Each row has a name. Each question is about the rows just above it.

[ 93.3 -54.3  73.9 -60.7] : J_594
[ 39.0 -20.8  33.9 -80.1] : J_272
[ 34.5 -28.7 -60.7 -60.7] : J_871
[ 11.9  -2.8 -27.0 -69.5] : J_834
[ -4.6 -28.8 -22.2 -64.3] : J_512
[-25.2 -20.1 -63.0 -63.0] : J_368
[ 34.5 -28.7 -71.9 -60.7] : J_134
[ 34.5 -60.6 -71.9 -39.4] : J_139
[-42.8   5.4 -63.1 -17.6] : J_555
How many times does J_368 hold [-63.0]?  2
Times [-60.7] occurs in J_871:  2

[ -7.6 -19.9 -29.4  -9.4  -2.2 -31.8 -64.4  -0.7 -73.5 -42.1   8.3 -25.9
  53.7]  J_801
[-29.4 -19.9 -29.4  -9.4  -2.2 -31.8 -64.4 -34.7 -29.4 -42.1 -34.7 -25.9
 -34.7]  J_406
[ 13.0  26.5  -5.4  20.3 -22.8  -5.4 -16.1  21.3  15.8  40.7  -5.4 -29.3
  -5.4]  J_285
[-19.8  16.6  -6.8  -5.1 -20.5 -46.5 -22.4 -21.6 -16.3 -14.2 -36.2 -20.4
  32.7]  J_119
[30.8 -2.3 12.1 33.0 -2.3 20.0 19.1 33.8 64.4 78.2 -2.3 18.5 13.3]  J_267
Times [-5.4] occurs in J_285:  4
Times [-29.4] occurs in J_406:  3
How many times does J_267 hold [-2.3]?  3

[26.2 26.2 26.2 26.2] : J_487
[-18.3 -18.3 -18.3 -18.3] : J_539
[-89.7 -18.2  26.3  23.8] : J_413
Times [26.3] occurs in J_487:  0
How many times does J_413 hold [23.8]?  1
How many times does J_413 hold [-18.2]?  1
Count of [-18.3] in J_539:  4
Count of [26.1] in J_487:  0
Times [26.2] occurs in J_487:  4

[-38.9  -6.0 -21.7  -1.3]  J_833
[-43.2  -9.6  29.3  -3.9]  J_691
[ 1.4  1.3 31.1  8.4]  J_150
[-63.8 -18.8  27.1 -33.4]  J_401
[-11.5 -15.2 -25.6  -1.0]  J_217
[31.0 31.0 31.0 31.0]  J_715
[ -1.1  -1.1  -1.1 -18.3]  J_488
[-38.6 -22.5 -19.8 -22.6]  J_327
[-37.6 -15.8  -0.6 -23.0]  J_542
[ 59.0  16.0 -14.0  30.4]  J_513
[ 4.0 13.2 31.1 20.8]  J_74
[93.5 31.9  2.3 43.1]  J_686
Count of [1.4] in J_150:  1
Count of [-6.0] in J_833:  1
How many times does J_488 hold [-1.1]?  3
Count of [31.0] in J_715:  4
Count of [-18.8] in J_401:  1
Count of [-22.6] in J_327:  1
Times [27.1] occurs in J_401:  1

[  3.5   3.5   3.5  27.6  -8.5   3.6 -13.9 -86.4 -13.9]  J_89
[ -0.4   0.0 -30.0  -2.3  -0.3   0.0 -30.0 -30.0  -1.3]  J_503
[-26.1 -26.1 -86.5 -26.1 -26.1 -86.5  32.3 -86.5 -26.1]  J_353
Times [-26.1] occurs in J_353:  5
Times [3.5] occurs in J_89:  3
Times [-30.0] occurs in J_503:  3
How many times does J_503 hold [-1.4]?  0
Count of [-26.2] in J_353:  0
Count of [-86.5] in J_353:  3
How many times does J_503 hold [-2.3]?  1

[ -8.3   7.9   8.3  12.1  -1.3 -13.2   7.6 -22.8  41.2 -15.0  21.9   8.0
  78.5  54.1  -9.3  15.5   4.8  21.3  -8.1  39.4  58.4  43.4   6.9 -19.7
   3.9  33.4  12.6 -49.2  -1.1 -10.2 -30.6   6.4  14.3  14.2  27.8] : J_156
[ 20.7   0.6  39.7 -21.9  10.7  11.8 -26.0 -42.2  -7.9 -39.6 -16.4 -28.4
  41.6  22.8 -43.4  16.1 -40.0  10.5   5.9  -5.3  43.9  38.7 -11.3 -23.1
  26.9  14.1 -35.0   5.5  38.1  -0.9 -33.0 -26.9  11.6  -6.0 -15.2] : J_829
[-51.7 -27.2 -67.9 -30.4  16.6  40.1 -34.6  31.3  13.0  45.1 -22.0 -36.0
  32.3  10.3  54.2   0.8  35.4   0.3  15.1  -1.6  32.1  21.6  31.3 -15.8
 -50.0 -11.7 -16.4  16.9 -46.4   4.0  19.7 -35.5 -12.3 -50.4   8.0] : J_435
[-34.6  42.1 -26.3  60.0 -33.5 -48.3  85.7   9.3  -8.7  13.1  51.9  69.0
 -63.3 -12.3  15.4 -28.3   5.0 -26.0 -27.2 -27.2 -61.2 -53.6  10.2  -8.1
 -16.9   9.3  56.5   6.7 -52.0 -15.3 -27.2  80.8 -16.8  51.1  12.8] : J_475
[ 24.4  25.0  56.4  -3.0  -9.3 -26.6   1.7  16.3 -67.4 -32.7  -9.1  -1.1
 -64.9 -49.1 -12.4  -7.8 -41.7 -11.2  -1.0 -34.2 -47.1 -36.0 -26.2  11.4
  29.6 -35.6  -9.6  17.4  42.2  -0.4  18.4   8.2   7.2  16.3 -45.0] : J_495
[ 19.0  -5.3   5.9   4.9  -5.6 -11.2   4.7  58.2 -14.1   2.8  -5.5  -0.1
  -2.5   2.7  63.6   1.1  52.2   3.0  -6.2  -9.4  -5.9 -19.1   0.5  28.5
  -3.6  13.8  10.1 -32.1  11.0  -9.8   9.8  -4.9   7.1 -17.0   5.7] : J_966
[-25.4  13.9   5.3 -16.1   0.4   9.8 -18.5  12.3   9.8   1.0 -29.8 -29.3
   3.2  -9.5  18.2 -13.3 -25.2  -4.2   6.4 -22.9   8.0  11.4  18.2 -40.6
  -1.4 -28.9 -24.5  19.5  13.9  10.9   2.3 -19.2  -8.1  -9.2 -44.6] : J_931
[-19.9  18.2  21.4  -8.9  -3.2  -1.1 -13.2  22.5 -59.5 -14.6 -20.5  -4.9
  20.3  11.8  20.7  17.6 -17.0  13.1  -7.7  -2.9  33.1  29.0   7.0 -31.8
  16.5 -32.2 -12.6  -9.4   0.2  -4.9 -27.5 -14.3  -5.1   4.8 -27.7] : J_624
[ 15.0  15.0  22.3   5.8   1.0 -19.0   3.3  56.5  16.7 -28.1 -11.6   6.0
  16.7  13.4  31.2  21.0  21.3  18.7 -10.6  -1.2  14.1   8.5 -23.8  -7.7
  35.2 -56.3  -3.7 -43.4  29.8 -13.5  16.7   3.0  15.8   6.5 -18.6] : J_718
[-45.9  26.6  -3.5  39.0 -23.5 -30.8  51.9  20.7 -34.2  13.0  27.1  43.5
  21.8  -0.4   1.7 -15.1 -25.7  21.8 -14.9  11.3 -21.0  -4.5  21.8 -46.3
  21.8  18.5  15.1   7.9 -37.9 -16.9 -18.9  45.4 -17.9  43.8  -9.1] : J_345
[-48.7   7.4 -28.9   7.3   0.7   1.8  13.7  19.2 -28.7  13.3  -1.1   9.3
  -6.0  -3.8  20.6 -18.8  -6.8 -11.6  -9.6  -3.7  -7.2  -0.4  29.5 -36.8
 -29.9  -4.6   2.0  14.7 -36.8  -1.2   5.1  10.8 -22.6   7.9 -14.8] : J_457
[-26.0 -10.5 -68.4  -8.0   0.1  11.0 -12.0  12.4  13.0  45.1  -3.6  -6.4
 -32.6 -18.9  22.1 -21.6  19.4 -22.2  19.1 -14.7 -39.3 -21.5  18.0   5.3
 -53.9   9.4  -8.3  47.4 -50.0   7.9  32.4 -15.1  -9.1 -25.7  17.8] : J_901
How many times does J_718 hold [16.7]?  3
How many times does J_931 hold [13.9]?  2
How many times does J_475 hold [9.3]?  2
Count of [21.7] in J_345:  0

[-21.2  29.0  13.9   3.6   3.7 -16.3  -1.5   3.6   6.3   6.3 -55.6  34.3
 -30.9 -19.3   3.1   7.2  -3.5   1.5 -20.3   6.3   4.7   4.6   4.2   4.7
  27.3  28.2  12.0   3.6 -28.4] -> J_468
[ -7.2  -8.4 -28.6   2.3 -44.0  34.4   8.1  13.2  34.3  -1.7 -29.7 -12.7
   9.6  35.2  65.6  41.7 -19.2  11.4 -36.7  17.8   5.3  29.2  62.3  30.2
 -16.8 -26.5 -18.9  -3.0 -11.8] -> J_857
[ 26.5  26.6 -25.4  -4.3  -6.6 -11.9  17.8 -46.9 -15.1  29.8   2.9  17.8
  -1.0 -14.9 -12.6   2.6  58.0 -18.6   7.8 -13.6 -25.4  17.8 -42.1 -46.9
  17.8 -18.6  -5.9  30.7   3.7] -> J_848
[ 14.9 -22.3 -28.7  88.9 -28.8  58.3  11.5  58.3  58.3  35.7 -15.0 -30.3
  88.9  51.4  88.9  62.6  -8.8  88.8 -28.8  17.9   8.3  42.0  61.6  31.4
 -29.2  19.0 -17.6  18.5   3.6] -> J_106
[-24.1   9.6  -1.0 -25.2 -23.3  -9.7 -20.8 -18.4 -16.0 -24.6 -61.4  17.6
 -24.5 -16.6  20.3   3.9  -9.3  -1.6 -29.2   2.0 -11.3  -2.8  13.0   4.0
  -4.0  22.8 -12.2 -29.9 -23.4] -> J_716
[ 26.5  26.6 -25.4  -4.3  -6.6 -11.9 -18.2 -32.9 -15.1  29.8   2.9  27.2
  -1.0 -14.9 -12.6  14.5  58.0  18.9   7.8 -13.6 -25.4   3.7 -13.7 -46.9
  17.8 -33.6  -5.9  30.7  -7.8] -> J_507
How many times does J_106 hold [17.9]?  1
Count of [-13.6] in J_848:  1
Times [3.5] occurs in J_468:  0
How many times does J_848 hold [17.8]?  4
Times [-28.4] occurs in J_468:  1
How many times does J_106 hold [88.9]?  3

[-51.7  16.1 -29.2   3.6  30.4  -4.7  -3.8  -2.7 -82.1  16.1  26.4 -14.5
   3.8  -4.7   6.8  14.0  -0.1  -4.7 -26.9  29.1 -28.5  -2.8   1.2  -4.7
  16.1 -23.1]  J_224
[-13.5   3.8 -11.6  47.9  16.2 -26.2  37.7  20.3 -19.0  16.2 -14.0  19.6
  10.1  -4.1  31.2 -20.1  27.8 -20.7 -12.1  53.7  44.1  -9.0   3.4  21.5
  -8.4 -10.0]  J_303
[ -7.7  21.0 -22.9  61.0  -7.7 -40.1  38.2  26.6 -17.0  18.9 -18.3  10.4
  13.5  10.7  30.3 -13.3  38.5 -13.5   4.8  74.4  66.4 -13.9   1.4  42.1
  -9.6  -9.7]  J_598
[ 50.4 -34.1  12.5 -25.6  39.9  18.5   1.0  -3.8  44.2  12.3  25.3  73.1
  17.2 -68.1  -0.1 -30.6  11.5  46.4 -43.3 -44.4 -21.3  -2.5  12.4 -59.8
 -53.5 -27.3]  J_444
How many times does J_598 hold [-7.7]?  2
Times [16.1] occurs in J_224:  3

[ 52.8 -18.5  27.6 -24.5   1.9  20.9  26.7 -11.3 -17.5  13.8  -4.2 -11.3
   6.6  20.9  44.1  20.9 -11.3  45.6  19.1   0.4 -10.6  11.3  20.9  52.5] -> J_281
[ 10.4  -1.5 -38.8 -13.7  -4.5 -62.3  -9.2  78.4 -40.0 -37.1  35.1 -61.4
 -17.8 -20.6 -19.1  36.0  16.2  -1.0  11.0  61.1  18.3 -83.0 -17.2 -49.9] -> J_999
[ 42.9 -19.1  28.9 -19.1  12.3  17.4  22.8  -3.7 -11.5  45.2  45.2  11.2
   2.7   4.4  39.1  -6.4  31.0  37.4  13.9   3.2  -4.3  13.7  14.5  45.2] -> J_337
[ 52.4  11.6  46.0 -17.5  11.6  32.6  28.2  31.1  32.6  87.1  11.5  31.1
  32.6  32.6  62.5  11.6  11.6  62.5  53.8 -23.1  13.8  62.5  18.4  11.6] -> J_779
[ 31.1  29.1  25.8  46.3  55.5 -22.6  26.1  30.9  -8.1 -22.2  25.8  18.0
  10.1   9.2  38.0 -37.6  31.8 -20.0  25.8   9.2  47.0   9.2  -7.0 -15.5] -> J_850
[ 91.2 -52.3  60.1 -50.1  26.0  47.3  50.3  -4.8 -63.9 -39.6 -62.1  26.9
  -9.2   2.1  76.0 -47.7  28.3  87.9 -11.9   9.1 -52.0  51.4  27.4  96.3] -> J_817
[ 58.9 -45.6  47.8 -39.8  19.9  41.8  34.3 -15.8 -50.1 -40.3 -64.0  27.7
 -12.1   0.7  52.4 -51.9   3.2  62.6  62.4 -18.1 -52.7  54.1  17.3  75.0] -> J_926
[ 10.4  -1.5 -38.8 -13.7  -4.5 -62.3  -9.2  78.4 -40.0 -37.1  35.1 -61.4
 -17.8 -20.6 -38.5 -24.1 -62.6 -25.9 -49.6   8.6 -12.6   2.3 -28.1 -39.7] -> J_377
[ 32.6  34.1 -37.9  -8.0 -51.5  -5.0   6.8  -9.1 -32.4  22.6  54.0 -36.6
  20.2 -15.9   3.9  30.8  53.7  -4.8  43.7   3.4   5.8 -60.5  11.0 -27.0] -> J_737
[ 52.4  87.1  87.1  21.0  -4.9  87.1  28.2 -19.0  32.6  87.1  11.5  31.1
  26.2   8.4  62.5  11.6  72.8  42.6  53.8 -23.1  13.8  24.4  32.4  82.5] -> J_704
How many times does J_337 hold [-19.1]?  2
How many times does J_779 hold [31.0]?  0
Times [20.9] occurs in J_281:  4
How many times does J_704 hold [87.1]?  4
How many times does J_779 hold [11.6]?  5
Times [62.5] occurs in J_779:  3
Count of [9.3] in J_850:  0

[ 40.7  26.1  -4.6   3.4  64.6   3.3 -21.8  33.4  33.8] -> J_847
[ -6.3  -6.3 -38.0 -38.0 -38.0  -9.8 -38.0  -6.3 -27.3] -> J_434
[ 40.7  26.1  14.9   3.4 -42.0   3.3 -21.8   6.3 -63.7] -> J_47
[  3.5  14.8 -17.3   7.7   7.7  -7.4  64.7  20.6 -41.3] -> J_39
[-52.8 -26.1  14.9 -52.8  -2.3 -38.4 -14.6 -33.0  86.3] -> J_760
[ 33.3 -25.6 -25.6  33.3  33.3  33.3  33.3  33.3 -25.6] -> J_680
Times [-25.6] occurs in J_680:  3
Times [-52.8] occurs in J_760:  2
Count of [-38.1] in J_434:  0
Times [-21.8] occurs in J_847:  1
How many times does J_39 hold [64.7]?  1
Count of [33.3] in J_680:  6

[  4.6  19.0  11.1 -22.3 -47.8  24.5 -49.0 -52.6]  J_280
[-12.1  -7.5 -76.4  22.2  -9.5  25.3  22.2 -20.6]  J_892
[ 44.9 -47.9 -47.9  44.9  44.9 -23.8  -6.3  10.4]  J_446
[ 45.0 -37.9  -7.0  17.3   5.8  -1.7  -1.6  69.8]  J_169
[ -7.4 -46.2  31.6  38.5  15.0   0.7  -6.1  86.3]  J_841
[-41.7 -16.3  34.2   0.5 -41.5   1.0 -38.3 -44.2]  J_579
[-15.3   6.0 -65.2  10.4  -3.6  32.7  31.6 -19.5]  J_561
Count of [44.9] in J_446:  3
How many times does J_892 hold [-7.5]?  1

